Here are some points, one per row:
0.0:-0.6:0.4:0.0:-0.2:0.4:0.2:-0.4:-0.3:-0.1:0.2:0.1:0.2:-1.3:-0.2:-0.1:-1.4:0.6:-2.4:-4.5:-1.0:-1.2:0.7:0.4
0.7:1.3:0.3:1.1:0.0:0.4:2.2:0.8:1.9:0.0:1.9:0.9:1.5:-0.5:1.2:-1.8:0.0:-0.9:-0.4:-0.9:0.1:-2.8:-0.4:-1.2
-0.1:0.7:-1.8:0.3:-1.5:-1.5:0.0:0.2:-0.5:0.3:0.0:-0.1:0.9:0.1:0.0:1.9:0.4:0.1:0.1:0.2:0.5:0.9:1.0:0.8
0.1:0.3:-0.1:-0.1:0.1:-0.1:-1.2:-0.7:-0.1:-0.3:0.4:0.1:-0.9:0.1:0.6:0.4:-0.7:-1.0:0.0:-0.8:-0.3:0.0:-2.3:-3.3
-0.2:-1.8:0.5:0.4:-1.2:0.2:-4.3:-0.1:0.5:0.2:-1.7:-2.6:0.3:-0.2:0.4:0.0:0.4:0.0:-0.1:-0.1:-1.2:-1.4:-2.0:0.5
0.0:1.3:0.0:-0.2:0.1:0.0:-0.1:0.9:-0.5:-2.3:-1.0:-3.0:0.6:0.2:0.9:-0.2:0.1:-0.3:0.3:0.1:0.3:0.4:0.5:0.0
0.2:-1.1:-3.1:0.7:0.5:-2.9:-0.2:0.9:0.2:0.6:0.7:-0.1:-1.5:0.3:0.1:0.4:0.6:-0.3:-0.5:-0.7:0.4:0.2:0.1:0.4
0.5:0.5:0.3:0.4:0.7:0.8:0.0:0.3:0.5:-0.8:0.5:0.1:0.0:0.3:0.1:-1.6:0.0:-0.3:0.5:-0.8:0.2:-0.5:0.3:0.0
0.1:-0.1:0.2:-0.2:-0.2:-0.4:-0.1:0.3:0.3:0.5:-0.6:-0.1:0.2:0.8:0.0:0.6:0.0:-0.4:0.4:-0.3:1.1:0.1:1.1:0.9
0.3:0.2:0.2:0.6:-0.9:0.3:0.3:-0.1:-0.2:0.5:0.5:0.3:0.3:0.6:0.4:0.7:-2.8:0.3:0.5:-0.1:-0.8:0.3:0.1:0.3
0.4:-0.2:0.5:0.6:0.5:0.4:0.8:0.3:1.0:0.7:-0.6:0.4:0.2:1.1:-2.2:-1.0:0.0:1.2:1.0:0.3:-0.7:-0.6:-0.4:0.2
0.5:0.1:-0.3:0.1:-0.1:0.5:0.0:0.3:0.2:0.5:0.2:-0.1:-0.4:-1.4:-0.3:-0.5:-1.7:-0.1:1.0:0.6:1.0:0.1:1.0:0.1
0.4:-1.0:0.8:-0.3:0.2:-0.1:0.2:0.1:0.0:0.1:0.2:0.4:-0.9:-0.6:-0.1:0.5:0.3:-0.3:0.3:-0.3:0.4:-0.3:0.1:0.7
1.5:0.1:0.7:-1.1:-0.7:-2.8:-1.5:-1.0:-0.6:-3.0:-1.0:0.6:-1.9:0.9:-0.1:1.0:0.5:0.0:-0.2:0.3:0.2:0.2:0.3:0.7
1.3:1.8:1.6:-0.8:2.0:1.9:-0.8:2.1:0.4:1.7:0.8:2.0:1.5:1.6:1.1:-0.1:0.9:0.8:0.3:0.6:1.0:0.1:1.4:-0.5
0.1:0.4:1.5:2.3:1.3:1.1:1.3:1.0:1.8:1.1:0.6:0.2:-0.2:-1.0:1.1:2.0:0.8:1.0:0.5:0.6:1.3:0.3:1.5:2.4
0.4:0.4:1.3:0.7:0.8:0.5:1.1:0.3:0.2:0.3:-0.1:1.0:1.0:2.0:2.0:1.9:2.2:2.1:1.6:2.3:1.9:0.8:1.8:1.9
0.0:-0.6:-0.4:-0.4:0.5:-0.4:0.2:0.1:0.3:-0.4:-0.2:0.2:0.1:0.4:0.6:-0.1:-5.1:0.7:-0.4:0.8:0.2:0.1:-1.5:0.4
-1.0:0.7:-1.0:0.0:0.9:-0.4:-0.2:-3.2:-1.5:1.3:-3.3:-0.5:-0.4:0.3:0.3:0.0:0.3:-0.2:-0.1:-0.1:-0.2:0.4:-0.1:0.1
-0.6:-0.8:0.0:0.1:0.1:0.0:-0.4:0.0:0.0:0.0:0.4:0.1:-0.1:-0.7:-0.7:-0.3:0.2:0.9:-0.3:0.3:0.5:0.1:0.2:-0.6
-0.1:0.2:0.0:0.3:0.0:0.5:-0.1:-0.2:-0.9:0.4:0.5:-0.1:0.0:0.6:0.8:0.7:1.7:1.7:1.7:0.3:1.7:3.5:1.4:0.7
-2.2:0.1:-2.0:-1.5:-2.5:1.0:0.1:-0.2:0.6:-1.1:0.0:-0.2:-4.2:1.5:0.5:0.6:0.7:-0.1:0.3:-0.1:0.1:0.6:0.6:0.3
0.6:-0.3:-0.2:0.5:-0.2:0.2:0.8:0.5:0.0:-1.1:-0.5:0.3:0.5:1.0:-2.4:0.4:0.2:0.9:0.3:-1.0:-0.3:-0.8:0.1:-2.7
0.5:-1.0:-0.1:0.2:0.1:-0.1:-0.3:-0.1:0.8:0.3:-0.1:0.3:0.3:-0.3:0.5:-0.2:0.1:-1.2:0.1:-1.0:0.1:0.4:0.7:-1.3
0.0:0.0:0.7:0.7:0.2:0.4:0.6:1.0:0.3:0.2:1.0:0.8:0.9:0.3:0.0:0.3:0.0:0.7:0.4:0.5:-0.6:1.0:0.1:0.1
-1.4:-3.2:-0.9:-0.8:-0.1:-0.2:0.8:-0.5:0.1:0.0:1.1:-2.3:-0.1:2.3:1.9:0.6:1.3:-0.2:1.0:2.0:0.5:1.5:0.6:0.6
-1.8:0.6:0.2:-0.4:-3.3:-3.3:-0.7:0.5:-1.9:-0.4:-0.7:0.3:-0.5:0.0:0.5:-4.6:0.2:0.0:0.4:0.1:-0.3:0.3:-0.3:0.6
-0.2:0.4:0.5:0.2:0.5:-0.4:0.4:0.2:0.4:0.3:-0.1:-0.5:0.4:0.3:0.1:0.3:0.2:0.5:-0.9:-0.4:-0.6:0.2:0.1:0.1
0.2:0.0:0.0:-1.1:-1.0:0.3:-0.2:-0.4:0.2:0.5:-1.3:0.5:0.4:-0.2:-0.4:0.2:-0.4:-1.7:-0.3:1.0:-0.1:0.3:0.6:0.0
-0.6:0.2:0.1:0.5:0.5:0.5:0.0:0.5:0.2:-0.5:0.0:0.5:-0.2:-2.9:-0.1:0.0:0.3:-0.9:0.6:0.6:-4.9:0.5:-0.1:0.1
1.5:1.9:1.8:1.6:1.6:1.9:1.9:1.7:1.8:1.7:1.7:1.8:1.6:-0.5:-2.1:-0.4:-0.3:-3.4:0.1:-2.0:0.1:0.1:-3.9:1.2
0.3:0.4:0.5:0.1:0.0:0.3:0.8:0.1:0.0:0.6:0.4:-1.0:0.1:-2.5:-2.6:-1.4:-1.3:-1.1:-3.0:0.0:-1.1:0.5:-1.2:-2.8
1.1:-0.2:-0.4:-0.7:-1.5:0.4:-1.2:0.1:-1.6:-0.1:-0.6:-0.9:-0.4:0.2:0.7:0.7:0.8:2.1:1.2:0.9:0.8:1.1:-0.8:1.0
-1.6:0.9:-0.1:-0.1:-0.1:-0.3:0.0:-0.4:0.2:0.7:-0.2:-0.4:-0.2:0.0:-0.3:0.9:0.1:-0.3:0.2:0.7:0.9:-2.9:0.0:-0.6
-0.4:-0.2:-0.1:0.0:0.4:-0.2:-0.8:0.3:0.4:0.0:-0.4:1.2:0.7:-0.3:0.6:0.4:0.3:0.4:0.2:-0.1:0.1:0.4:0.2:-0.4
0.5:0.7:0.7:0.4:0.6:-0.3:0.6:0.3:0.0:0.5:0.4:0.3:0.6:0.7:0.6:0.4:0.3:-1.1:0.5:-1.5:0.0:0.3:-0.1:-1.1
0.1:0.4:0.1:0.0:0.1:0.4:0.6:0.4:0.5:0.2:0.4:0.5:0.6:0.7:0.8:0.7:0.9:0.9:0.3:1.1:0.0:0.5:-0.7:0.9
-0.5:-1.1:0.6:-0.1:-0.9:-1.4:0.5:-0.4:-0.3:-0.5:-0.6:-0.1:-1.2:-2.5:0.5:0.6:0.5:0.3:-0.4:-0.1:1.1:0.0:-0.9:-1.6
0.7:-0.1:-0.5:-4.3:0.4:-0.9:0.1:-1.0:-0.1:0.6:0.6:-0.2:0.3:-1.1:-0.2:-0.1:0.0:0.6:1.0:-0.6:-1.7:-0.9:0.0:0.3
-2.0:0.7:0.6:-0.3:0.0:-0.4:-0.6:-0.2:-1.4:-0.7:0.4:-0.4:0.2:0.3:-1.1:0.7:-0.5:0.0:0.2:0.0:-0.4:-0.6:0.3:-0.1
2.1:1.1:-0.5:1.0:0.8:1.3:1.2:0.3:0.6:0.6:0.3:1.1:1.1:0.3:0.8:0.1:0.5:0.4:-0.4:1.0:0.0:0.7:0.0:0.2
0.0:-1.9:-0.6:0.4:0.4:0.7:0.3:0.4:-4.8:-0.2:-0.1:0.2:-0.4:0.2:0.1:-1.1:-0.1:-1.8:-1.3:-0.3:-1.3:-3.4:-0.5:-0.6
0.2:0.1:0.2:0.7:-0.4:0.1:-1.0:-3.6:0.1:-1.5:0.8:-0.1:-0.2:0.2:-0.3:-0.6:0.1:0.4:1.0:0.9:0.5:-0.5:0.8:0.8
1.0:0.8:0.3:0.3:0.7:0.8:-0.2:0.6:1.0:0.8:0.8:0.0:0.0:-0.7:-2.5:-1.6:0.1:-0.4:-1.4:0.2:-0.3:0.5:0.6:-0.4
0.2:0.4:0.2:0.5:0.4:0.4:-0.1:0.2:0.4:0.5:0.6:0.2:-0.3:0.0:-0.2:-0.5:-0.5:0.1:-2.8:0.5:-0.3:-0.5:-0.2:0.1
-2.6:-2.3:-2.6:-2.5:0.0:0.4:-0.9:-1.9:-0.2:-2.9:-2.5:-1.7:-0.4:-0.4:-1.0:-0.7:-0.2:-0.8:-0.8:-0.6:1.0:0.4:-0.8:0.4
Along one direction, these points spread out more than along any other. Take the direction at right angles to it along which they spread out most. Then take the direction at right angles to both along which they spread out most. Go by this last direction. Where along it does each point below lie, from 0 to 99? 50 is the average, and the first point above lies past it. One standard deviation of the points above along it is 16.
0.2:-1.1:-3.1:0.7:0.5:-2.9:-0.2:0.9:0.2:0.6:0.7:-0.1:-1.5:0.3:0.1:0.4:0.6:-0.3:-0.5:-0.7:0.4:0.2:0.1:0.4 ~ 47
0.5:0.5:0.3:0.4:0.7:0.8:0.0:0.3:0.5:-0.8:0.5:0.1:0.0:0.3:0.1:-1.6:0.0:-0.3:0.5:-0.8:0.2:-0.5:0.3:0.0 ~ 40
2.1:1.1:-0.5:1.0:0.8:1.3:1.2:0.3:0.6:0.6:0.3:1.1:1.1:0.3:0.8:0.1:0.5:0.4:-0.4:1.0:0.0:0.7:0.0:0.2 ~ 52
0.4:-1.0:0.8:-0.3:0.2:-0.1:0.2:0.1:0.0:0.1:0.2:0.4:-0.9:-0.6:-0.1:0.5:0.3:-0.3:0.3:-0.3:0.4:-0.3:0.1:0.7 ~ 54
1.5:0.1:0.7:-1.1:-0.7:-2.8:-1.5:-1.0:-0.6:-3.0:-1.0:0.6:-1.9:0.9:-0.1:1.0:0.5:0.0:-0.2:0.3:0.2:0.2:0.3:0.7 ~ 35
-2.6:-2.3:-2.6:-2.5:0.0:0.4:-0.9:-1.9:-0.2:-2.9:-2.5:-1.7:-0.4:-0.4:-1.0:-0.7:-0.2:-0.8:-0.8:-0.6:1.0:0.4:-0.8:0.4 ~ 88
0.4:-0.2:0.5:0.6:0.5:0.4:0.8:0.3:1.0:0.7:-0.6:0.4:0.2:1.1:-2.2:-1.0:0.0:1.2:1.0:0.3:-0.7:-0.6:-0.4:0.2 ~ 50
-1.4:-3.2:-0.9:-0.8:-0.1:-0.2:0.8:-0.5:0.1:0.0:1.1:-2.3:-0.1:2.3:1.9:0.6:1.3:-0.2:1.0:2.0:0.5:1.5:0.6:0.6 ~ 64
0.0:-0.6:0.4:0.0:-0.2:0.4:0.2:-0.4:-0.3:-0.1:0.2:0.1:0.2:-1.3:-0.2:-0.1:-1.4:0.6:-2.4:-4.5:-1.0:-1.2:0.7:0.4 ~ 56
0.1:0.4:1.5:2.3:1.3:1.1:1.3:1.0:1.8:1.1:0.6:0.2:-0.2:-1.0:1.1:2.0:0.8:1.0:0.5:0.6:1.3:0.3:1.5:2.4 ~ 71
0.1:0.4:0.1:0.0:0.1:0.4:0.6:0.4:0.5:0.2:0.4:0.5:0.6:0.7:0.8:0.7:0.9:0.9:0.3:1.1:0.0:0.5:-0.7:0.9 ~ 51
0.5:0.7:0.7:0.4:0.6:-0.3:0.6:0.3:0.0:0.5:0.4:0.3:0.6:0.7:0.6:0.4:0.3:-1.1:0.5:-1.5:0.0:0.3:-0.1:-1.1 ~ 42
0.4:0.4:1.3:0.7:0.8:0.5:1.1:0.3:0.2:0.3:-0.1:1.0:1.0:2.0:2.0:1.9:2.2:2.1:1.6:2.3:1.9:0.8:1.8:1.9 ~ 41
